One turn or mirror swaps these rows in pairs. Which row does each one swap with?
The rows were stretched afterwards, more along some directions than others.
j_954: [ 13  -5   0   5   0   9 -24  12  12  -1   2   1  -8 -15 -26   1 -15  10
  -8]
j_614: [  3  -1   3   8   7   1   4  -8 -12  -5  -6   8   3  -5  12  -2 -18 -17
   5]
j_848: [  4  18   2 -11   9  27  17   7 -15  21 -29  25   7  -1  15  -4 -13 -10
  -1]
j_978: [ -2  21 -11  -6  16   5   9  -2  -5  14   1   3   7   2  -3   6  -8   3
   3]
j_376: [  6  -7   4  -2  14  11   3   0 -18   2   1  27  13  -5   5 -14 -15 -10
 -12]
j_239: [-12  -1 -10   3  14   6 -25  21  17  11  10  12   6   0 -10   7  -9   6
 -20]
j_364: [  6   8  -5  -1   3  16 -15   8  13   6  -1 -10   1  -7 -15  24  -3  17
   7]
j_651: [ 11  17  -1  -7   5  23   6   0   7  -2   1  14   9  -5 -17  18 -21   2
 -18]
j_214: [ -3   0  12   3  -7   9   8   6  -8   2  -1  14  -8 -11  17   3 -11 -10
   8]
j_120: [  4   3   6   9   3   0  23   0 -19  -9 -11  -3  -2  -2   6  -2 -15  -8
   3]
j_423: [ -6   5  -7   0   8  10   5   8 -14   1 -11   1  -8 -16  -8  -1  -3 -17
   4]
j_368: [  1  20   6 -13  -7  -2   3  -1   8   5   4   5 -10   6   8  -4  -8  -3
   0]
j_843: [  0   2  -3   1  12  12 -20  -4  11   5  25  -2   1 -13 -20  11  -5  11
   5]
j_741: [ 12  -2   8  -3 -12   7  -4   2   5  11   4  -1  -4   0  -7  -6   2  17
   1]
j_476: [  8   2   6   5   2  10   3   0 -11   2 -13  18  -4  -5   2 -10 -11 -10
 -10]
j_602: [ -5  21  -1  -9  10  14  22   7   0  18 -21   7   8   4  23  14   1  -2
   6]
j_12: [ 10   6   0 -12   5  19  10  -7  -9  16 -18   1   8  -1   4  -2   4   6
  15]
j_153: [ 9 10  1 -2 18  8  3  0  3  6 -7 16  1  2 -5  8 -7 -6 -4]
j_132: [  2   2   0  -5  -1   0   8  14   1  18 -14   8   5  21  13   5   6  14
   0]
j_161: [ -6  22   7 -21  -2  19  16  -5  -2  13   0  20   9   0  17  -5 -10   4
  -1]
j_835: [ 19  12  -4  -1  11  30  -3   3   6 -10  -9  10   0 -28 -26  13 -27   2
 -12]
j_7: [ 10  -9 -10  14  14  18  -9   5  -7  -7  -9   3   0 -23 -21  15  -9  -1
   1]
j_804: [ -1   7  -9  -9   8  22  -6   0  10  15  11   5   3 -13 -20   3  -1  13
  -2]
j_379: [  5   4 -13   8   6  -1   5  15  -4   2 -31  -3  -2   1   1  10  -1  -2
  -8]
j_425: [ -3   6  -9  -2  10   3  -7  24  -3  10 -10  15  -3  -4  -5   2  -9 -14
   7]
j_78: [ -1  15  -1 -11  -7  15   4  12  -6   0  -6   6  -5  -3   3   5 -24 -10
  -8]
j_245: [  6  15  -5 -13   9  29 -10   1  14  19  -9  12  14  -5  -8   6  -5  12
 -21]
j_116: [ -3   7  -7 -10  13  13 -10   6   9   6  16   7  18  -7 -15  12 -12  18
 -12]
j_690: [  2  -4  -6   0  10  -4 -11  10  -7   4  -4  -5   0  -8  -3 -11  -4   0
   8]
j_433: [  4   3  -2 -10   6  16   8  17 -13  10 -17  24  16   9  11  -7 -17  -1
 -20]
j_603: [  5   1  -3  -2  21  12 -15   0   9   2  15   5  20 -10  -5   0 -12  20
 -12]
j_58: [  5   6  -4   3   9   4   0  -3  -2  -1  -6  13  -8 -13 -14  -3  -5 -11
  -2]
j_569: [ -7   1  -5   5   3   3 -18   3  -5  -6  19   9  -2 -20 -14   4 -18   3
  -5]
j_861: [  8   7   1  -1  -9   7   1  11   0   1 -14  -2 -10   1  -1  20  -5  -6
   1]
j_899: [  9  15  -7 -15  18  30  -1  -8   6   9  -1  15  20 -10 -11  14 -14  -4
 -18]
j_930: [  6   4  -2  -9  12  28   6   6  -2  19 -22  22  16  -1  -1  -4 -15   6
  -5]
j_677: [ -6   4   2   4   6  19  -7   7  -9   4   7  15   1 -13 -20  -6 -20   4
 -10]
j_759: [ 10   1 -12  10  11   1 -16  -4  18  -5  16  -4  -4 -18 -28  12 -12  15
   2]
j_206: [  3  -1  -1   8  -2  -4   8   8 -13   3 -23   3  -7   9  17   3  -3   0
  18]
j_624: [-10  11  -6  -1  13   9   3  11   9   8   9  12  12   7 -11  11 -12  18
 -13]
j_935: [ 12  20  -9 -14   2  12 -14   8  25   4  13  12  -5 -14 -20  13 -14  17
  -1]
j_19: [  1  32 -15 -14   9  29   3   0   8  10 -14   9   6  -9 -13  14 -21  11
 -18]
j_277: [ -1   0  -6  -2   7  17  -3   7   6   6   1   2  17  -4  -4   9 -15  20
 -15]
j_931: [ 12  11  -9  -3   6   2   0   6  13  10 -21   3   0   5  -5   3  -7  13
  -4]
j_467: [  5   4  -2   1   7   1  16   2 -19  -2  -5  11  -2   0   3   2 -19 -18
   3]
j_119: [  4   2   1 -18   3  24 -20   4  11  19  -3  20   8  -2   0   5 -10  -1
 -11]
j_680: [  7   6  -9 -17  11  28 -22   7  14  21   3  10   8 -14 -19  -4  -3   8
 -14]
j_897: [ -7  10  -8   4  19  25   1  14  -6   2  -3  17   6 -17  -8  15 -21 -16
 -14]
j_915: [-10   4  -6   0   9  -3   0   1 -13   5 -10   2  -1   1  13   1  -2 -10
  12]
j_499: [  6  20  -1  -5   5  32  -4  -1  11   2  -4  22   4 -23 -14  18 -21   8
 -13]

j_651 pairs with j_433
j_848 pairs with j_499
j_476 pairs with j_245

